128 stands for zero in the data rows.
Here is a table of points, one per row:
[179  97 149 128 146 178 183 198 163  78  62  87 100 115 120 137 169  74
 117 175 127  81 111 139 128 113  71  86 150 167  92 176]
[ 82 154 127 203 146 110 160  90 197  76 135 136  83 147 148  78  85  64
 113 156 176 181 136 154  63 168 105 116 127 184  87 111]
[159 198 174  60 132 120 165 115  88 168  86  90  79  81  87 153 161 106
 122 171 169 126  84 159  68 103 140 109 141 139 161 183]
[186  78 122 175 119 179  66 166  95 159 193  93 139 111 157 156  72 181
 110  97  89  98  81 146 152  89 108 166  84 128 129 173]
[154  86 150 181  78 132  70 115 116 149 176  91 102 169 187  81 148 172
 181 101 151 115  96 114 188  86 131 158 103 101 132  81]
[ 97 181 185 100 146  70 122  72  69 148  81  95 152 119  82 143 172 158
 135 161 163 173  86 172 119  86 107 117  85 150 176 177]
[182  84 171  64 148 128  80 100 180 197 189  89 153 105 121 162  78 157
 118 136 154 137  90  90 183 109  68 165 149  77 107 126]
[154  66 127 171 103 127  73  88 183 175 183  93 164 130 130  78  98 165
 155 130 148 116 106 116 183  73  86 182 126 115 165  87]
[ 78 109  72  90 143  87 163 183  91 164  91 171 125 170 193  86 131 139
  62 116 111 148 143 162  95 116 149 185 147 115 193  68]
[ 89 156 140  81 142 178 171 169 155 126 112  86 200  70  66  75 133 100
  79 163  77 135 146  77 207 190 154 100 135 119  98 167]
[ 80 173 158  56 128 146 175  83 118 132 125  93  80 103  75 157 140  87
 128 181 161 107 114 182 119 163  71 170  95 166 145 183]
[187 203 113 175 155 126 108  98  71 120 157  95 109 184 142  98 155 151
 132  63 172 135  96 191 126  72 163  74 127 133  71  94]
[104 148  90 150  94 146 162 113  99  68 175  87 183 116 104  76  76 168
  99 137 172 117 192  55 199 133 191 115 157 151 145  75]
[187 125  79 134  97  61 138  62 186  79  87 204 135 120 172 160 120 123
 194  97  56  80  98  71 135 189 151 168 173 146  97 170]
[191 103 156 141 133 161 135 184 130  88  64 107  94 115 137 122 116  95
 110 175 137  52 124 158 128 161  73  82 168 192  71 192]
[164  74 178  81 101 139  57 160 128 183 185  95 106 171 174 161  79 167
  97 104 122 118  87 176 153 144 143 187  68  87  61 145]
[ 63 120 178 190 173 162  78 107  64 124 160 103 119  81 148  76 202  75
 154 202  81 125 145  82 153 149 178 135 122  88  76 181]
[144 142  80 152 168 192  90 107  85 158  91  86 121 176 140  83 123 163
  99  79 140 192 131 157  74  84 146 150 119 190 138  96]
[155 119  81  57  56 187 175 154 146 180 127  78  72 193  93 186 134  91
 135 160 120 191  62 162 138 112  82 184 158  94 134  78]
[115 108  75 138 173  48 161 133 162 179 166  93 136 166 123 189 209  55
  54 128  72  46 174 167 118 132 111 203  95  75 173 122]
[ 85  85 119  87 100 165 173 160 170 175 164 221  92 138 156 199 135  90
  72 157 150 150 188  50 109  62  80  65 113 140 113 131]
[ 62 141  70  66  88 147 158 166 160 186 193 126 113 181 144 151  77 119
 108 170 140 170 136 177 110 145  61 114 117  55 148  95]
[114 160 172 198 169 105 127 180 172  71 124 139 114 118  90  63  83  54
  94 178 183 182  64 139 151 140  72 137 109 191  75 128]
[182 174  56  98 139 136 104  98 180  79 166 215  82  80 165 150 180 135
 193  91 125 117  81  83 153 158 118  64 162 119  68 143]
[160 164 119 138 203 141  91 110  81 101 170  85 120 131 141 115 202 163
 174  63 173 116 102 184  91  74 184  67 106 131 121  72]
[165 121 130 162  61  56 142 144  76 201 170 130 111 177 130  72 187 130
 142 102 104 156 124 139  75 188 192  91  91 186  63  80]
[159  75 135 163  49 139 140 159  94 102 189 126  99 164 141  79 195 186
 157  78 103 145 104 156 123  93 190  97  86 177 117  73]
[196 195 157 130  48 128  95 114 110  81 161 219 179  66 135 165 178 111
 193  95  49 176 144  79 133  67  76 200  58 105 154 100]
[120  72 117 186  78 152  87 103 188 100 179  95 137 148 137  71 163 171
 169 102 180 137 166 113 187  66  79 159 122  96 124  92]
[ 61 118 121 110 129  63  91 192  89 151  94 191 159 144 162 120 190 134
 135  86  96  91 160 143  80  78 182 196 149 139 176  65]
[165 108 114 104 135  60 122  85 167  81  65 200 174 143 184 184  96  91
 196 139  68 133  84  81 163 143 129  66 194 155 111 156]
[ 74 121 141 130 173 132 183 151 176  56 164 154  97  89 140 106  97  94
 125 109 177 156 187 171  71 181  78 112  77 190  72 110]
[185 186  44  80 157  84 128 160 163  74 114 196 146  50 197 172 164  89
 199 158 129  96  99  65 121 112 120 110 134 152  81 133]
[127 148 122  45 110  72  59 180 106 146 143 219 170 185  72  59 133 142
 130  98  68 110 180 132  61 108 170 194 171 174 163 102]
[ 65 118 118 133 174 191 151  72 129  97 191 104 104  78 156 112  96  69
 183 124 144 163 188 103  68 174 114 185 125 166  67 133]
[124 119  63 121 160 176 144 135  71 167  91 117 122 176 160  81  99 144
  79  71 163 190 128 168 105  82 173 122 111 148 163 125]
[157  79 121 184 105 175 131 165  75 164 187  93  96 119 148  94  83 168
 148  68  83 107  88 150 155  94 189 160  98 164 132 118]
[182 136 114  66 161 129 121  70 166  57  64 204 174 126 196 191  95 107
 186 150  58 111  92  83 129 121 157  95 169 152  93 143]
[ 60 117  65 133 134 170  82  79 145 175  56 162 154 161 128 114  90 166
  85  82 150 193  98 169  80 111 187 149 112 198 151 140]
[180 155  70 110 146  61 107 111 188 130 150 206  86  95 172 173 170 132
 190  71  90  71  91  63 158 170 134 143 163 105  62 146]
[179  98 164 152 165 182 148 194 129  94  57  88  86  94 146 100 150  74
 123 176 107  75 115 151 136 144  71 114 145 185  85 168]
[ 62 109 187 163 174 124 173  84 140 158 201 122  80  59 113  87 152  68
 152 119 112  98 149  87  75  92 210 188 166 150  59 181]
[111 203 160 190 159  93  71 136  83  92 188 103 109 187 170 120 161 167
 138  64 102 137  98 166 131  90 170  50 167 134  77  67]
[176  96  97  83 107 132 192 142 154 178 165  82 112 179 123  70 166 117
 180 142 107 163 110 170  75 149 131  62  76  78 185  98]
[117  62  69 121  96 121 196 148  97 165 164 180 107 185  59 172 182 140
 101 133  98 176 114 162  66 132 161  65 110  72 175 150]
[104 135  95 153  95 173 134 105 182  47 187  88 147 149 115  79 158 190
 129  84 150 127 185  76 173 122  72 168 137  84 168  83]
[ 82  58  86 113 152 124 105 152  81 177  68 166 133 174 181  68 109 145
  93  98 118 174 147 174 124  99 166 186 125 141 168 108]
[172  50  98 137 130  96 123 108 103 160 111  73  93 136  88 179 202 115
 166 170 172 158 189  95  75 191 202  69  94  75 187  80]
[ 96 200 157 112 148  80 193  81 137 103  99  95  78 157 134  69 135  88
 189 179 133 167  97 169  72 125  63 187 128 150 131 142]
[162  76 145 149 130 119 148 187  63 126 202 102  93 116 109  94  62 191
 143  69  71 113  83 156 114  99 172 171 109 189 149 183]
[173  76 157 128 132 160  83 108 155 176 184  95 148 157 129 124  70 183
 159 152 159  91  91  75 168  77  79 185 113  91 116 100]
[165 109 101  84 143 130 173 181 173 167 158  84 119 178 162  64  76 104
 149 157 104 180 134 161  90 142  96  60 112  69 195  77]
[133  49 142 113 104  85 147 134 177  68  79 209 162 162 112 165 104  70
 192 115 132  96  48  84 199 172 133  61 202 147 194 105]
[ 94 164 116 152 105 121 146 123  91 170 192  89 185  62 129  82  84 166
  90 103 154 121  89  50 195 210 169 111 155 147 175  58]
[ 99 146 103 168 164 136 145  66 147 196  88 217  94  86 180 193 192  66
  61  89 119 131 171  76 137 119  53  72 148 192 141 102]
[ 82 176 153 124 131 141 120  68  88  71 100  91 130 129  97  71 192  94
 166 190 122 150 170 176 104 194 113 164 128  98  97 166]
[120 192 185  55 167  90 105 109  71 109  99  97 107 138  93  77 190 126
 145 168 148 159 145 152 105 123 137 155  89  81 184 174]
[164 176 177 156 113  81 120  81 149 133  77 112 137 135  76 185  86 189
  72 133 158 111  90 152 120 103 162  71 110 100 190 175]
[ 82 186 185 119 121 144 111  81  78 130 101  99 166 119  79 200 111 162
 101 168 150  82 143 170  92 160 131  66 112 113 164 172]
[167 126 189  82 148 168 175 167 133 131  85 140 154  91 102 191  62  98
  89 169 155  80 115 171  72 151 116  65 117  97 135 158]
[137 101 140 118 121 177 177  74 161 137 190  98 176 141  71  93  73 170
  87 111 157 109 177  59 192  82 107 130 168 103 141 116]
[159  63 131  98 151 129 157 182 160  69  75 122 121  59 100 199 101  88
  68 184 122 120 163 189 120 173 131 146 128 165  79 144]
[106 142 128  99  71  72 187 188  81 153  53 233 144 168 124  57 157 142
 138 136  97 117 161 140 113 111 162 178 119  60 170  91]
[114  99  79 127 144 181 124 113 177 165 149 213 129 107 197 192 165  91
  72 173  95 154 176  56  91  59  80  60 129 130  86 170]
[125 142 123 157 146 163 147 105  52 177 124  96 163 185 194  98  82 157
  80 111 148 189  95 158 140 122  84  69 216  64  85  99]
[188 176  76 113 147 118  68 108 174  59 168 219 105  59 154 143 187 130
 189  77 139 150  94  83 153 167  80 109 159  98  70 134]
[ 87 131  49 181  54  76 158 181 153 121 181 214  92 142 103 142  61  93
  84 212  79 170 153 125 114 142 160  81 120 125 193 121]
[119 189 169 122 120  69  78 121  90 126  81  89 152 106  86 156 126 153
  85 144 171 144 153 158 158 101 178  77 109  87 179 202]
[ 66 158 149 166 137 160  86 200 111 113 149  98  87 125 138  71 199  80
 154 115 180  78  91 110  61 192 118 137  94 191  94 188]
[ 78 145 174 193  64 103 168 133 201 116  59  74 164  72 104 202 138 159
  87  92  77  96 146 107 188  95 132 155 150 124 161 139]
[ 74 170 169  85 126 174 113  68 101  82 158 101 140  90  83 110 158  72
 118 175 152 136 158 171 145 199 167 121  72 107 113 186]
[103 143  56 173 147 187 111  73 102 144  85  99 155 191 137  92  69 160
  72 105 148 189 113 145 114 124 182 128  99 176 131 143]
[ 71 137  78 182 155  75  73 173  66 160  72 159 170 125  68 206  77 112
 188 102 111  86 185 157 131 108 176 192 102 113 143 142]
[ 76 160 152 169 186 123 145  73  85  60 131 113  88 152 126  84 114  71
 185 180 129 175 188 119  99 175 103 202 103  94 115 117]
Along one direction, these points spread out more than along any other. Take the direction at right angles to it along which they spread out most. Then take the direction at right angles to both along which they spread out most. Go by this last direction. Where along it does each point below lie, from 0 to 99? 50 is the average, and the first point above lies past it. One standard deviation of the points above along it is 16.
[151 130 186 107 123 194 161 195 154 130  65 139  92  87  86 171 117  80
 122 163 152  61 128 139  91 161  74  70 146 164 116 142] : 45
[175 152 104  75 152  86 117  67 168 120 114 204 124 126 197 184 130  98
 185 124  64  54  92  64 172 163 152  77 162 159 102 132] : 43
[ 60 113  76 165 137  96  75 194  73 187  62 186 185 162 114 149 131 130
 175 108 118  68 176 155 166  74 166 190 124  92 100  91] : 32
[156 167 147 174 121 124  67  88 163 144  93 107 147  54  68 195 109 189
  75 130 182 106 104 132  88  96 192 141 129  70 167 170] : 50
[158 168 183 135 130  66 155 100  74 155  67 127 133 147  77 188  97 173
  88 148 196 110 106 141 122  85 116  81  98 122 166 184] : 38
[ 74 155 156 100 100 125 165 185 197  85  75  73 184  96  92 135  89 143
  85  81  81 126 193  91 199 160 128 120 128 159 144 175] : 48
[182  91 167  77  90 129  53 102 184 189 174  89 111 153 153 117  74 164
 147 133 151 133  81 123 164 129  94 196 166  74 103 102] : 64
[159  81 135 147 112 165 131  64 170 103 179  99 167 136 137  70  92 171
 120 105 177 106 164  90 190 100 104 180 137  85 150  71] : 71
[ 84 157 171 139  89 171 154 138 131  78  96  90 173  72  92 204  87 125
  78 100  89 102 185 109 195 160 154 118 129 100 162 167] : 49
[146  54 172 138 127  62 181 145 103  63  74 132 152  96  96 209 131 139
  67 159 177 123 189 150  87 186  93 161 180 158  60  87] : 42
[ 85  94 158  71 189 145 126 188 125 116  61 134  83 162 111  82 203 212
 144 169  85 137 174  74 172 200  76  62 153 125 131  50] : 45
[166  82 142 170  85 179  59 162  93 157 188  93 149  90 152 140  84 170
 125  63 131 134  77 110 168 113  79 179 151 104 168 132] : 67
